In the rows, zero is written as 128.
Rotation paths and how fast each direction turns (degrees each step):
Each turn is a multiple of 5 degrees from 10 to 175, or 0.
Each row of a path follows its step; steps can be skipped.
Rotation 1:
step 0: 140, 121, 109, 143, 102, 113, 124, 110, 86, 111, 88, 154, 113, 147, 145, 181, 176, 97, 106, 119, 123, 129, 149, 130, 71, 114, 176, 137, 89, 99, 121, 92, 115, 169, 140, 136, 117, 177, 143, 118, 162, 100, 104
step 1: 106, 162, 162, 131, 126, 120, 128, 165, 130, 56, 136, 208, 102, 137, 124, 137, 166, 148, 114, 130, 144, 139, 171, 126, 103, 99, 137, 125, 131, 128, 156, 126, 147, 108, 159, 181, 138, 100, 90, 145, 150, 133, 134
step 2: 102, 180, 147, 126, 111, 139, 130, 135, 144, 155, 104, 119, 151, 102, 125, 147, 172, 116, 156, 126, 102, 117, 147, 125, 114, 120, 188, 126, 169, 159, 151, 105, 169, 94, 97, 149, 158, 161, 93, 138, 89, 74, 145
step 3: 91, 98, 102, 158, 85, 159, 127, 139, 139, 145, 135, 130, 170, 129, 86, 121, 191, 140, 94, 130, 108, 122, 160, 82, 86, 156, 149, 110, 97, 121, 123, 104, 123, 123, 99, 139, 118, 165, 126, 151, 175, 127, 92
step 4: 86, 124, 182, 154, 130, 156, 174, 146, 140, 89, 162, 157, 123, 140, 95, 93, 131, 83, 74, 119, 154, 114, 168, 159, 159, 165, 136, 128, 131, 109, 146, 79, 146, 132, 121, 158, 133, 108, 134, 137, 134, 106, 142
step 5: 160, 193, 124, 103, 132, 182, 127, 147, 130, 165, 141, 126, 133, 154, 148, 145, 149, 98, 67, 106, 98, 123, 138, 148, 139, 112, 169, 138, 134, 114, 82, 76, 160, 107, 122, 111, 135, 148, 127, 163, 92, 121, 138
step 6: 94, 143, 107, 131, 153, 154, 113, 149, 108, 112, 86, 119, 175, 129, 83, 128, 140, 135, 111, 92, 137, 84, 166, 129, 84, 135, 129, 132, 95, 116, 69, 137, 127, 133, 116, 136, 127, 109, 105, 189, 144, 188, 141
step 7: 111, 91, 171, 129, 169, 140, 112, 180, 139, 111, 155, 102, 145, 139, 118, 130, 110, 98, 123, 124, 187, 86, 158, 167, 95, 149, 157, 153, 197, 148, 117, 121, 119, 101, 123, 155, 103, 151, 141, 127, 117, 124, 144
step 8: 206, 120, 139, 121, 128, 166, 167, 146, 94, 174, 156, 121, 163, 143, 119, 111, 148, 173, 121, 155, 155, 160, 168, 133, 108, 116, 125, 164, 140, 124, 101, 122, 144, 100, 111, 101, 117, 163, 141, 177, 106, 114, 134
step 9: 138, 138, 81, 180, 168, 134, 147, 115, 96, 137, 119, 113, 125, 128, 82, 117, 161, 137, 156, 95, 152, 116, 155, 171, 110, 166, 102, 163, 90, 95, 113, 122, 154, 172, 143, 174, 93, 127, 138, 139, 96, 131, 141
122, 128, 139, 120, 132, 124, 108, 128, 125, 118, 132, 121, 130, 125, 133, 130, 131, 130, 142, 142, 139, 139, 141, 112, 106, 123, 130, 128, 139, 139, 122, 142, 133, 130, 121, 129, 121, 126, 120, 140, 122, 117, 129 -> 65
130, 124, 125, 118, 133, 111, 125, 120, 130, 129, 131, 151, 133, 131, 117, 126, 142, 134, 144, 135, 122, 124, 125, 144, 127, 120, 123, 134, 119, 130, 133, 129, 127, 127, 140, 127, 120, 145, 115, 120, 135, 110, 133 -> 35
133, 134, 140, 118, 121, 126, 149, 118, 118, 124, 127, 134, 143, 134, 109, 133, 117, 135, 131, 129, 134, 124, 134, 128, 126, 127, 121, 114, 126, 120, 139, 138, 129, 135, 115, 120, 141, 117, 119, 137, 134, 133, 138 -> 155
125, 118, 126, 119, 128, 133, 128, 130, 132, 127, 123, 127, 120, 121, 143, 124, 116, 127, 141, 115, 130, 116, 148, 121, 134, 129, 109, 120, 126, 118, 133, 111, 128, 127, 123, 144, 123, 131, 117, 124, 120, 121, 145 -> 140
125, 135, 137, 133, 117, 122, 127, 123, 124, 116, 119, 134, 121, 120, 133, 145, 129, 137, 131, 121, 131, 133, 114, 114, 138, 112, 131, 119, 123, 137, 129, 118, 123, 130, 119, 144, 138, 130, 135, 124, 143, 113, 117 -> 20
137, 111, 140, 121, 119, 125, 135, 136, 139, 110, 133, 127, 124, 138, 135, 131, 144, 105, 126, 129, 142, 121, 120, 128, 126, 135, 125, 129, 123, 134, 135, 136, 121, 124, 131, 136, 119, 120, 131, 130, 144, 136, 137 -> 115
117, 117, 123, 138, 134, 139, 123, 123, 127, 111, 127, 140, 132, 131, 119, 140, 116, 119, 130, 128, 128, 127, 138, 130, 127, 131, 125, 124, 146, 116, 136, 125, 106, 129, 141, 122, 119, 126, 129, 130, 133, 124, 107 -> 115
136, 129, 141, 130, 132, 145, 122, 132, 127, 127, 112, 117, 135, 140, 126, 131, 121, 149, 128, 120, 145, 123, 121, 128, 124, 123, 123, 139, 125, 122, 120, 135, 122, 130, 146, 123, 122, 131, 139, 117, 130, 118, 143 -> 35
Rotation 2:
step 0: 89, 132, 114, 134, 99, 157, 46, 120, 117, 169, 99, 105, 183, 80, 107, 141, 135, 151, 145, 189, 111, 112, 134, 166, 155, 172, 121, 127, 121, 128, 112, 157, 172, 99, 156, 127, 91, 97, 149, 156, 128, 113, 136
step 1: 143, 81, 67, 116, 107, 114, 81, 126, 167, 139, 73, 155, 124, 122, 146, 160, 84, 120, 155, 100, 158, 140, 83, 144, 104, 114, 184, 74, 132, 125, 144, 168, 112, 142, 145, 124, 101, 132, 91, 118, 131, 129, 76
step 2: 159, 105, 141, 143, 102, 155, 159, 147, 116, 156, 126, 169, 101, 210, 110, 182, 174, 131, 138, 142, 168, 163, 131, 126, 123, 101, 107, 155, 133, 157, 136, 131, 167, 181, 143, 179, 115, 160, 133, 101, 112, 98, 100
step 3: 92, 156, 164, 156, 114, 172, 132, 80, 172, 142, 73, 139, 141, 119, 153, 95, 153, 151, 167, 128, 115, 123, 90, 177, 131, 135, 89, 159, 111, 117, 140, 109, 152, 125, 94, 142, 118, 177, 203, 136, 140, 115, 154
step 4: 115, 144, 121, 117, 136, 76, 99, 158, 192, 149, 130, 140, 113, 108, 190, 146, 121, 141, 174, 85, 90, 139, 143, 105, 159, 132, 159, 114, 71, 152, 89, 131, 141, 107, 103, 66, 121, 165, 129, 140, 101, 110, 90
step 5: 128, 188, 108, 145, 119, 132, 139, 171, 65, 154, 132, 108, 127, 164, 144, 211, 127, 129, 117, 158, 121, 164, 130, 162, 95, 153, 108, 109, 144, 171, 93, 140, 115, 131, 131, 108, 79, 139, 89, 166, 98, 98, 139
step 6: 114, 143, 63, 162, 112, 133, 126, 87, 129, 105, 105, 114, 100, 159, 154, 122, 90, 135, 111, 151, 157, 106, 57, 163, 144, 156, 138, 152, 137, 174, 132, 146, 78, 142, 120, 175, 171, 165, 155, 159, 161, 150, 135
step 7: 128, 133, 113, 86, 93, 60, 140, 119, 169, 119, 177, 152, 137, 132, 187, 107, 169, 166, 146, 156, 147, 156, 106, 82, 158, 104, 151, 145, 148, 153, 132, 85, 163, 173, 109, 136, 160, 152, 112, 97, 130, 134, 142
step 8: 104, 180, 160, 116, 116, 111, 148, 127, 90, 175, 118, 102, 133, 132, 145, 140, 151, 106, 112, 112, 103, 101, 121, 122, 130, 134, 88, 62, 158, 106, 110, 42, 147, 149, 176, 89, 117, 163, 157, 121, 141, 108, 164
step 9: 112, 93, 98, 150, 160, 106, 104, 108, 159, 160, 138, 36, 91, 118, 124, 127, 92, 116, 94, 129, 117, 80, 118, 154, 153, 155, 109, 117, 108, 138, 142, 120, 112, 163, 106, 88, 164, 105, 145, 182, 96, 93, 96
131, 126, 115, 124, 138, 136, 116, 131, 119, 129, 120, 129, 108, 132, 143, 129, 110, 125, 123, 127, 136, 131, 126, 141, 114, 125, 123, 139, 130, 133, 118, 124, 127, 137, 134, 134, 127, 104, 119, 122, 117, 130, 122 -> 85
148, 135, 123, 121, 142, 118, 128, 133, 142, 133, 125, 133, 132, 132, 129, 129, 131, 133, 130, 125, 133, 124, 137, 132, 140, 135, 129, 111, 115, 139, 139, 118, 125, 131, 106, 140, 125, 119, 116, 117, 132, 137, 121 -> 130
108, 127, 136, 136, 113, 111, 120, 129, 122, 142, 115, 118, 115, 119, 128, 132, 136, 117, 127, 126, 127, 124, 138, 129, 138, 138, 126, 132, 120, 117, 124, 128, 116, 117, 118, 125, 122, 123, 113, 123, 115, 131, 130 -> 80
132, 117, 134, 113, 136, 124, 126, 124, 137, 125, 110, 138, 128, 134, 126, 123, 135, 121, 115, 126, 135, 136, 124, 122, 137, 119, 131, 124, 126, 130, 105, 131, 134, 133, 129, 117, 120, 130, 112, 146, 133, 132, 146 -> 115
121, 137, 124, 121, 126, 133, 122, 124, 113, 124, 120, 130, 125, 114, 118, 132, 117, 140, 132, 124, 132, 111, 122, 141, 144, 110, 108, 123, 124, 121, 128, 131, 126, 132, 115, 133, 131, 129, 130, 141, 144, 124, 129 -> 130
139, 140, 137, 111, 109, 139, 128, 141, 136, 125, 136, 127, 118, 124, 113, 136, 122, 124, 129, 116, 122, 130, 120, 118, 122, 130, 119, 118, 135, 126, 118, 121, 118, 134, 134, 129, 124, 140, 111, 118, 123, 123, 120 -> 115
126, 138, 125, 124, 134, 132, 142, 124, 142, 137, 116, 109, 126, 132, 119, 144, 123, 134, 115, 128, 136, 127, 138, 131, 129, 106, 142, 135, 137, 129, 140, 139, 121, 124, 134, 136, 132, 136, 123, 130, 117, 132, 130 -> 90
